Here are some points, one per row:
[ 22  -6  -8  -9  44 -17 -45   7   0  -5  23  24 -11   4  10   3  48 -14  16  -7  -5   3  23  29 -20 -11  -8  66 -18 -73 -47  -4]
[ 24 -21  -6  35 -34 -16  44   8  16   7 -21  11 -26   8   2   5  12  40  -7   0  -9  35  12   0 -10  13   7 -28 -31  -6 -49  15]
[-32  10   2 -26   5 -17   5  23  11  10   2  -7  -5 -69  -7   3  21 -29  25 -43 -59  32   2  -1 -13 -25  -9 -57  26  -8 -21  -7]
[  8  13  74 -27 -50  10  12  12   7  -2  -2  -4 -98   8  14   7 -21  13  27 -24  13  -6   8   0  26  12  10 -57   1   5  16  -5]
[ -35   -6   14   14   20  -12   14  -25   29  -30  -53  -20   -5   17    3  -13   21   21  -31   -5  -26    1   -8  -11   19   16  -25    8   19  -17  -16 -104]
[ 17 -18 -59   2  20   8  17  -7  16   9  -3  17  27  15 -63  24  20  15   3 -55  19 -71  39   9  -1  -9  17  11 -14  17   4  11]
[ -12    3   11  -40   -6   -9  -55   23   -1    1   -3   -3  -11  -32    5  -27   24    0   36  -11  -11   19   16   31    0  -54  -30   56 -110   65   25    0]
[ -26   11   -3    3    6  -12   16   13   13   13   17   -2   28  -73    9    1   -4  -24    4    4 -102  -12    4   12   -7    1   -1  -73   12    2  -17  -10]
[  65   16    0  -21   14    9   14 -127  -13   23    3   52    3   -9    2  -46   25  -20  -72   17   10   17   24   11   37  -42   35   -3   21   37   40   25]
[ -18   23  -31    0   21   11   29  -31   24   11  -20  -10   10    8   -3   28   44  -17   23   -8  -10   41    2   -3  -13  -20   14  -14   10   11   10 -127]
[-10 -14  11  27 -31 -15  40  -8   2   0  -4  13   5  -3  -5  11  39  23  10   9  12  16   9   0  11   4  35 -24 -60  10 -41   9]
[  45   12  -10    9    3  -43   -6  -85   -9  -56    4  -91   31  -25   -3  -13 -106   22   41   -6  -12   20    4   54    2  -27    0    4    5  -21  -27   28]
[-32   1 -43  41 -29  13 -26  14  -2   5  21  -3  12 -96   5  24  -7  32 -51   9  33  -3   7  28 -10  18 -14 -14  26  -7 -20   8]
[  4  15   9  -3  12  24  11  13  64  53 -41  -6  18  21  15  19  -4 -20  31  -3 -26  30 -62  14  39   1  20  -1  -5  22  23 -19]
[  15    7   -1   25   19   16    2  -26   24 -121   -2  -14   41    3    4   22   50   21    1   21  -35   31  -21   16   28    5   18   -3    6   31    2   39]
[  5 -25  59 -26  37 -23 -28  20 -20   7   9  17 -10  -8 -19   5  24  48  27  46 -21  22  10  -4  36 -23  16  16 -38 -60  17  -6]
[  1 -12 -33  15  17   7  -1  12 -70  -3 -18  14  -8  24  13  -5 -25  30  -4 -33 -39  14 -55  -5 -97   3   4   5  15   4  -6  47]
[ -30  -25   -2  -36    9    2   22  -40  -21  -16  114  -45  -11   20   14  -38  -27   -1  -19   -6  -16    3    5  -58   -7   -7  -29   -9   15  -16   21 -127]
[-31  -2 -35 -30  16 -26 -17 -13  -3   8   8  32   6  -3   8   3 -54  24   9  18  29  13   1   1  16 -17  17 -39 -21 -40  27  16]
[  6   2   1  60  20  37  50  48   5  12  14  10  31  19  22 -83 -17  -5 -90   4   6   7  36  11  -2 -72  23  49 -13  24 -26   3]
[  39   62  -17  -16   19   19   21   25   15   19   40   17   23    8   27   34  -43   42   -4  -19   13   33   42   72    0   13 -127   19   27   23   14   -7]
[ -49  -86  -21    3   11   23   13   37   -6  -25  -32  -46  -21   16 -127    9  -76  -60    7    9  -19  106    7  -43   38   -6  -43   22   13    3   -9   32]
[ -2   6 -49  23  12  33  17  -8  23  37   1  21  54  16  11   9 -12   6  25 -12 -20  26 -86  10  68 -21   4  40 -10  11 -26  10]
[ -1 -11  55  10   4  21  12 -25 -13   5 -44  -8  21   2  33  -9 -23   7  37  14  26 -78 -51  29  -5 -11   7   6   6  15 -18 -60]
[ -20   19    3   20   15   10   21   27    3    6   23   16    6   11    6 -127   -3   16  121   24   15   21   34   27   -7   71   14   11   34   22    5   14]
[   2   25   13   15   11   35   -2   10  -12 -127   32  -35    2    7   11   16   52   -4   20   21  -12   18   20   20    2    5   26   20   18   24   19   22]
[ 10  33   7  -3   9  28   2   6  30  22  13  20  21  -1 -67  21  -2 -86  11 -25 -37 -72  55  13 -11  12  26  17  20  35  20  -1]
[  20    8   52   -8   12    1   -3   51   16   18   10   -2   16   25   15  -77  -10   27 -114   21  -13   -3   20   29   10  -33    1   13   27   26   22    9]
[ -29   -9   16   38   -6  -13   -4   -8   -1    8   -6   25   -2 -106   14    0  -20   -7  -12  -10  -19  -13    2    8   22   15   -4  -23   37   -2  -41    6]
[-64   8  12  29  55  42  31 -51   1  15   4  44 -10  20  45  23  20  -2  48 -16  28   8  42 -46 -15  17 -85  15 -13  29   6  39]
[  8  -4  72   3  -5 -20   1   1 -42   6  -3  13  -6  -4 -63 -23  13  23  -7   7 -44 -18 -69  36 -45  28 -13  32   1  -4   1 -29]
[  32    7   23  -35    6   19   22    0  -79   -4 -120   12    9   11   -4   10   29    0   12   60  -34   24   19    7  -47   -4   -8  -34   25    2   34   12]
[-16  34 -43   7  19  27   9  54 -45  18 -95 -51  -7   4  51   7 -39  40  13  34   5 -91  37 -11  19   9  25   2  28  24   6 -31]
[-27   3  33 -30  21  -6 -28  -1  17   3  -5   7  -7  -8  -4  10 -30  18 -54  25   8  -4  -2  20   0 -15 -12 -38 -13 -51  20  14]
[ 13  42  19  26  23  32   3  -1  35   6  29  17   4  21 -93  22  30  16  15  -6  13 -29  45  25 -23  -6  16   2  32   6   0 -11]
[ -6  60 -23 -10   9  37  10  10  -6  21  35  -6   3  11 -91  24   7  -6  17 -23   6  -3  48  -3  26   6  35  14   4  23  33   1]
[-11 -11 -16  19  37 -24 -38 -24   3  -1  -7  34 -22  -5  24   1  39 -21  13  -2 -29 -14  14   1  -3 -10  22  36   4 -71 -29  15]
[ 15   7   8  24 -56   7  27  17   8  -4   9   8 -52  15  10   5  22 -18   2  34 -50 -16  13  -3 -17  -8  -5   1 -31 -16 -29  -2]
[  23    2   11   91  -22   42  -82  -10    8   13    5    8  -70   -7   -2  -46   -4  -35   37   10   41   -8  -16  -44    8 -105  -59  -26   12    8  -26    1]
[   8   24   10  -11    3   26   17   42   19 -109   45  -37   -4   16   32   24   10  -32   -1  -14   38    1  -28    2  -10    4    8   11    2   16   31    0]
[  10    2  -23  -23   11   16    5   26   33 -127  -21   60  -22    2   37   -5    1    5   -3  -24    0  -25  -46    3   21   10   -3   -3   20    9   15   -2]
[ 33   6 -29  -3 -62  18  10   6   6  -5  -1   3 -46  -5   8   4   3 -34 -13  -6  28  -1  19  -8 -12  32  13  14 -12 -10 -37  12]
[  33   30   11   23   24  -43  -15   47    5   38    7 -127    6  -41    3    6   79   12   -4    9   40   10    1   -5   15  -21   23   23   -6  -41   -2   19]
[ -66    4   20  -76  -56  -38    9  -31   10  -12   -5   11   89   48    5  -19    9  -53   -9   11   27   -6    2   43  -10  -27   -1    8   12  -10 -109   12]
[ 22   9 -32 -22  41 -49  -4   9   0   3  -8  19   2 -13 -10  -2  37  24  38  21  51   8  13 -19  14 -29   8   1  24 -75 -23  12]
[  21   16   23   -1    7   20    2    0 -127   13   43  -13   17    5   22   27   12  -25   -8  -32   18   27  -22    6   92    8   16   15   23   16    0   -2]
[  23   20   11   23   42 -127   27   13   18   15   13   38  -19   29   23   37  -26  -20    7    2   18    7   31   -1   13   43   16   28   42   75   17    7]
[ -59    5  -33   62 -104  -69  -19   25   -3   -2    2   -1   38   87    0  -19   27   33    2  -25    8    5    8   29   -8  -94   11  -92   26  -26  119    6]
[ 33  -9  21  10   7  12  15  -6  45  38 -34  15   6  -1   6 -15  -3   8  11   9  18  21 -76   0  37  15   4   2  30  -5  18  11]
[  50 -127   27   12   18    8   20   -1   27   37   17  -80    2   18   56   11   23  -70   10  -31   15  -10   15   67  -20   10  -72   -6   -4    3   26   16]
[-65  28  33 -43  -7   4 -18  -1  17   9  12   8  23  13  -3   7 -48 -50   8  26  42  10  16  35 -34   1  12 -11 -58 -53  28  -4]
[  52   18    5   -7   -5   67   37    1   10   13    8   23    7   28   26  -11   -3    2   14  -48   11    9   31   -6   17   45    2   15   44 -127   41   16]
[ 16 -40  31  -1  32   9   5  10   8   4 -30  -6  -9  24 -71  17  13  -9 -16 -82   6 -49  22  13  23   9  -7 -31  29   6   2  30]
[   2   26   21  -22    4    2   22   12   45   20   35   10   16   -1  -84    5   10   13    8   32   27  -41 -107   -6   30    1    1    1   20    7    2   18]
[-11 -26  42 -70  10   3  -5  36   3  -1  -1  29  53 -71  25 -16   7 -14   1 -75  65  -3   2 -89  -1 -29  41 -64   4  -2 -34  -4]
[-37  26  17  19  40  -5  45 -16  14  17  -1   6  -1 -11  16  52  33  33  -9  51  -1   4  28 -98  10  -3 -95  10   1  22  23  19]
[  29   35   33   25   16  -13   15  -73   30  -33   16  -93   10  -13   26   28 -109  -13   37   -1  -16   -3   18  -64  -62  -32   59   -3  -10   -5    1   29]
[-41  14   5  19  25 -15 -64  15   4  14  -3   7   9 -15   9   3 -16 -24   9   1 -22  15  21   5  22 106  24   7 -61 -53  75  14]
[ -5 -62  19   1  11   3  10 -18   7 -16 -13 -19  -4   2 -69  -7 -15  63 -11 -65 -13 -77  18   9   5  27  -9  13 -10  17  11  28]
[ 18  12 -43   1 -22 -14  49  19 -17  12  17  -5 -22   6  19  10  23 -25  -9 -14 -11  -6  15  16  35  30   3 -58 -48  12 -30  -3]
[ 75   7 -37 -28  36 -39 -17  44  15   4  24  20   7  -2   8  11 -24  12  20  25 -23 -20   8 -42  -8 -42 -19  22  20 -70 -36 -12]
[-15   7  18  21  32  14  10  10 -23  13 -14   6 -29  12  40  14   2 -23 -10  -7  26 -16 -69 -22 -57  10  10  -3  -7  10  12  45]
[ -4   7  34  13 -38  21  23  11  25  16  20  -4 -44  18  -2  26 -16  87  -4 -37  43  43  23   3 -19  19  37  10 -37  24 -59  -3]
[-33   5 -16  32  -3  17 -27   6  -6   2   9  10  -7 -77 -14  -4  -5  15 -19  40  22  12   2  30  -5  14 -23 -52  42  -8 -33  -3]
[   5 -127  -19  -19   17   28    1   17   15   15   46   35   20   10   53   41   11   32   32   46  -12   33   47   12   -3  -11   66    9   46   38   26  -10]
[-12  14 -14  -2  -2  21  10  32 -13  13   0  11  12   9  23  28 -24 -14 -13  -6   4  13 -64 -15 -10   6   9  30  23  12  11  25]
[-65   3 -49 -66 -70 -20 -23  -9 -10  15   8 -17 -76  27   2  11   7   3  -5  -6 -17   0   1  37  22 -17  19  40  46   4 -51  14]
[ 25  23   1 -24  19  -4 -17  57  23   3   5  10   3  24   6 -86  -4 -32 -87   4 -27  21  26 -65   5  -6  34  23  19  27  11  18]
[ 62   7 -16 -71 -18 -18 -76   1  -3 -13 -18  19 -53  -4  -8 -31   2 -13  14 -13  -9  -3  -9 -20  10 -58 -69 -15 -33  33  11   9]
[   7   16    9    7   13   19   21   26  -54   17 -104   12   22   25   24   18  -39  -13   18   -1  -25   -5   36    5  -18  -17    8   21    0   16  -23  -42]
[-17   6   8  -9   9   0 -42 -17  15  -6   6  12 -29 -22  12  24  -4   3 -61   2  -6 -23   0  23 -18   7   6  26 -17 -61  -6  11]
[ -3  -3 -28 -71  -8 -13 -34  21   4   4 -10  -2  34 -96  14 -33   9  34  20 -41   3 -14   8 -22  -2 -32   4  17 -68  60  28   9]
[-38  17  16 -27  33  18  -5 -11  -8   3  -3  11  19  25   2  28 -30  42 -19   6 -25  10  26  26  15 -54  12 -18 -48 -45 -11  12]
[ 25   1 -22   5  -5 -10  21  -4 -44  10  -9  10  16 -13 -53  12  24 -37 -12  47  54  31 -46   3 -86   3  -1  22 -13   8  22 -16]
[-69   1 -45 -59  38  12 -10 -94  12  41   1 -82 -52  28  20 -62  47  17 -43   4 -27  -3  -2 -31 -26  23  -6  -5  29  22   6  58]
[ 22  11 -43 -40 -12   5  25   9  18  10 -59 -36   8  10  27   5  19 -17  12  23  18 -33 -60  39  11  15  -9   5  -3  -2  18 -28]
These points spread out most along one direction. How many in every 100 of the points above lie lower along it than each point below? Answers are rounded to whole numbers. More than half of the points above lie lower than the first one.
[ -24  -11   33   -4 -127  -17   21  -30   10   10   -1    3   61  -22   20   19   19   22   11  -12  -43  -13    6  -91   -2   17  -56  112   47  -18   51   27] 49
[ 48  -4 -12  14 -50 -23  25  16  13   8   0  -4 -23  -9   6   1   8 -32 -15  -3 -31   5  10   1  24  41   8 -33 -12  -1 -24  -4] 51
[-45  -9 -21  71  -2 -19 -41  -7 -14   8   1  27   3  -9  23  -1 -24 -43 -12 -21  -7 -24   5  13  23 -28  18  12 -39 -50  42  15] 75
[   1   -7  -13  -11   20  -11   26   18  -40    5    3   20    4    3  -14   11    7   -1  -16  -13   38   40  -49    5 -119   10    4   -9    9   15   17   -1] 42
[ 47   6 -41   0 -52  48   6 -13  11  20  21   7   8   6  11   6   0   9 -16  23  -5   2  16  -9 -26  35  14 -32 -70   2 -18 -10] 57
[ 18   2 -27  29  10 -13  -9  -5 -47  17  23  16 -15  13 -52  -9   2  37  21 -66 -40 -36 -64 -11 -50   1  19  18  -8   3   6 -41] 43
[-20   6 -10   9  43  17   3  12  28  23  56  10 -14  24  33  22 -23  -1  -7  19 -25   0 -96   7  36  14  14  -7 -14  28  16  26] 36
[ -8   5   9  29 -19  -9  -5  -2  -9 -10   6  15  33 -86  -9 -10   1 -15  -9  -1   7  19  17  34  -7  26 -26 -43 -12  -3  -3   6] 68
[-36 -20 -22  35  15 -33  30 -47   9 -54 -81 -18 -14   1 -11 -44 -14  -8 -53 -37  53  35  -2 -32  35  33 -27  28 -40 -22  14 -89] 51
[ 48  -9 -25 -25 -64   8  23   3   9   8   0   7 -34  -3 -11  -1 -30   9   1  44  13  22  13  -7   9  38  23 -27  -8  -2 -15  11] 57
[ 19   4  10  27 -45  -9  25  -7 -14   3  34  24 -30  -8   3   0   2   3  11  36 -17 -12  -5 -11  24  13  11 -20 -64   8 -16 -17] 62
[-38  18  30  -1 -43  -7   8 -10   1   3   4  10 -84  10   9  38   1 -22  16   6  22   0  19  31   7 -42   8   4  21  28 -36   7] 62
[   9    7   10   18  -19   -5 -126  -10   -9   -1   12  -18   87  109    6    8   18    4   -5   -1  -10   -5    5  -67    5   74  -59  -82  -25   29  -86   17] 64
[ -19  -75  -25    2    5   -3   17   -3  -28  -31   26  -19   10   10  -64    0  -35  -16   -2   98   31 -114   15  -30   21   13  -33   -1   -8    9   15   10] 45
[  29   -6    5   19  -12   31 -127  -18   28   15  -43    0    3    3    2   41  -13   10   -9   15   31   35    4    8  -14   46   42   37   49   54   19  -79] 32
